[[114 118 126 135 150 125 136 150 128 146 150 140 134 131]
 [127 143 113 109 136 115 114 137 126 123 142 127 129 142]
 [124 117 112 101 106 131 114 139 135 107 133 134 141 135]
 [133 130 135 112 140 136 138 131 110 104 116 129 134 134]
 [131 118 130 109 143 131 133 152 132 142 148 118 131 145]
 [150 150 115 133 124 121 111 144 139 150 138 129 129 141]] ==> 141

[[134 121 128 123 121 137 119 124]
 [133 148 105 125 113 116 128 136]
 [136 130 122 127 123 118 123 117]
 [133 138 136 132 129 109 132 121]
 [140 133 127 135 143 118 145 128]
 [139 141 113 130 112 128 118 142]
 [121 121 131 143 149 140 128 123]
 [123 145 113 124 114 122 131 145]
 [136 142 129 128 124 130 114 135]
 [137 144 114 136 124 118 121 144]
 [131 131 119 119 120 129 112 115]] ==> 115

[[127 111 122 128 120 131 119 124 127]
 [136 123 127 113 135 129 120 137 131]
 [135 108 127 117 131 138 118 117 136]
 [131 108 131 125 124 128 117 130 129]
 [133 122 123 117 124 134 125 125 128]
 [135 110 138 125 129 120 111 143 126]
 [140 111 127 114 136 134 117 127 134]
 [147 106 133 110 144 134 113 131 135]] ==> 135

[[127 125 130 124 123 128 129]
 [134 132 130 129 136 130 130]
 [123 129 129 129 135 135 126]
 [128 128 129 129 120 130 124]
 [127 134 126 130 125 130 127]
 [127 132 131 128 137 128 132]
 [130 130 127 127 131 124 134]
 [127 128 128 131 120 133 132]
 [128 125 127 129 124 127 132]
 [134 136 126 134 119 129 128]
 [132 125 130 129 122 127 129]
 [129 127 129 130 106 131 128]] ==> 128

[[134 125 129 134 116 132 126 123]
 [100 119 138 129 129 127 119 120]
 [129 127 128 129 125 129 127 127]
 [127 126 128 128 129 126 128 127]
 [129 123 128 132 127 130 123 128]] ==> 128

[[113 146 126 126 114 108 144 115 125 126 110]
 [111 118 127 140 114 129 140 124 131  99 141]
 [141 148 127 153 128 139 119 140 109 119 133]
 [133 142 107 120 126 126 145 116 121 109 124]
 [106 109 142 132 123 143 114 113 139 125 119]] ==> 119
---
array([[115, 129, 148, 146, 116],
       [128, 139, 139, 132, 122],
       [120, 118, 133, 103, 113]]) ==> 129

array([[126, 129, 122, 144],
       [118, 147, 112, 104],
       [103, 148, 151, 114]]) ==> 129

array([[149, 108, 129, 143],
       [148, 108, 129, 143],
       [106, 148, 130, 113]]) ==> 108

array([[132, 122, 122, 123,  99],
       [121, 135, 107, 117, 126],
       [126, 123, 129, 114, 133]]) ==> 122

array([[130, 123, 121, 128],
       [131, 135, 112, 138],
       [114, 129, 151, 140]]) ==> 123

array([[127, 132, 144, 112, 116, 121, 154],
       [121, 114, 118, 157, 131, 127, 130],
       [142, 143, 108, 122, 138, 141, 114]]) ==> 132

array([[129, 121, 128, 131, 136, 140],
       [148, 115, 144, 104, 119, 132],
       [123, 121, 144, 126, 113, 134]]) ==> 121

array([[139, 136, 140, 114, 153],
       [139, 127, 130, 121, 136],
       [139, 130, 140, 130, 136]]) ==> 136

array([[153, 139, 117, 140],
       [135, 130, 128, 151],
       [114, 145, 154, 134]]) ==> 139
---
[[146 126 137 148 125]
 [143 133 136 122 106]] yields 148, 146

[123 152 136 131 122] yields 152, 136

[[126 125 122 150 127 130 132]
 [131 123 115 121 133 131 145]] yields 150, 145

[116 144 120 131 130 129 153] yields 153, 144

[142 148 102 154 145 129 124] yields 154, 148

[140 148 151 150 127 132 141] yields 151, 150
---
[[113 142 107 150 134 151]
 [123 156 113 148 142 136]
 [122 155 112 149 142 137]] | 156

[[120 150 126 141 142 106 127]
 [120 114 128 142 143 102 122]] | 114

[[102 130 117 118 105]
 [119 126 107 115 100]] | 126

[[146 122 141 137]
 [142 152 135 111]
 [110 154 141 131]] | 152

[[150 137 125 126 115]
 [136 115 125 119 136]] | 115

[[105 117 140 112 104 123 111]
 [104 117 126 112 101 135 109]] | 117

[[118 134 123 129 151]
 [124 115 115 130 111]
 [129 112 128 129 107]] | 115
---
[[129 107 136 148]
 [127 123 119 135]
 [127 126 133 145]] → 148, 107

[121 129 152 141 155 134] → 155, 121

[[121 129 123 117 140 138 118]
 [136 125 118 138 134 132 120]
 [134 130 117 119 106 138 137]] → 140, 106

[[113 130 110 134 123 133]
 [124 120 104 127 122 131]] → 134, 104

[125 150 125 119 126] → 150, 119

[[107 108 117 112 134 113]
 [150 147 138 145 123 141]] → 150, 107

[155 151 109 117] → 155, 109

[121 101 128 122] → 128, 101
---
((126, 133, 133, 125, 129, 128), (146, 128, 121, 134, 150, 103), (131, 135, 128, 118, 126, 130)) Answer: 126
((142, 136, 129, 135, 114, 115), (139, 116, 106, 133, 116, 146), (115, 150, 120, 124, 143, 114)) Answer: 143
((118, 125, 105, 156, 123), (149, 127, 101, 119, 121), (138, 118, 103, 129, 122)) Answer: 129
((98, 109, 129, 133), (128, 123, 114, 121), (137, 114, 140, 140)) Answer: 140
((147, 135, 148, 136, 136, 148, 128), (141, 136, 133, 141, 135, 127, 142), (141, 126, 145, 150, 137, 126, 120)) Answer: 126
((148, 134, 108, 150, 125, 133, 135), (106, 117, 124, 114, 110, 125, 109), (121, 123, 119, 135, 137, 135, 121)) Answer: 135
((147, 125, 103, 147, 111), (120, 133, 134, 108, 107), (107, 147, 136, 124, 144)) Answer: 124
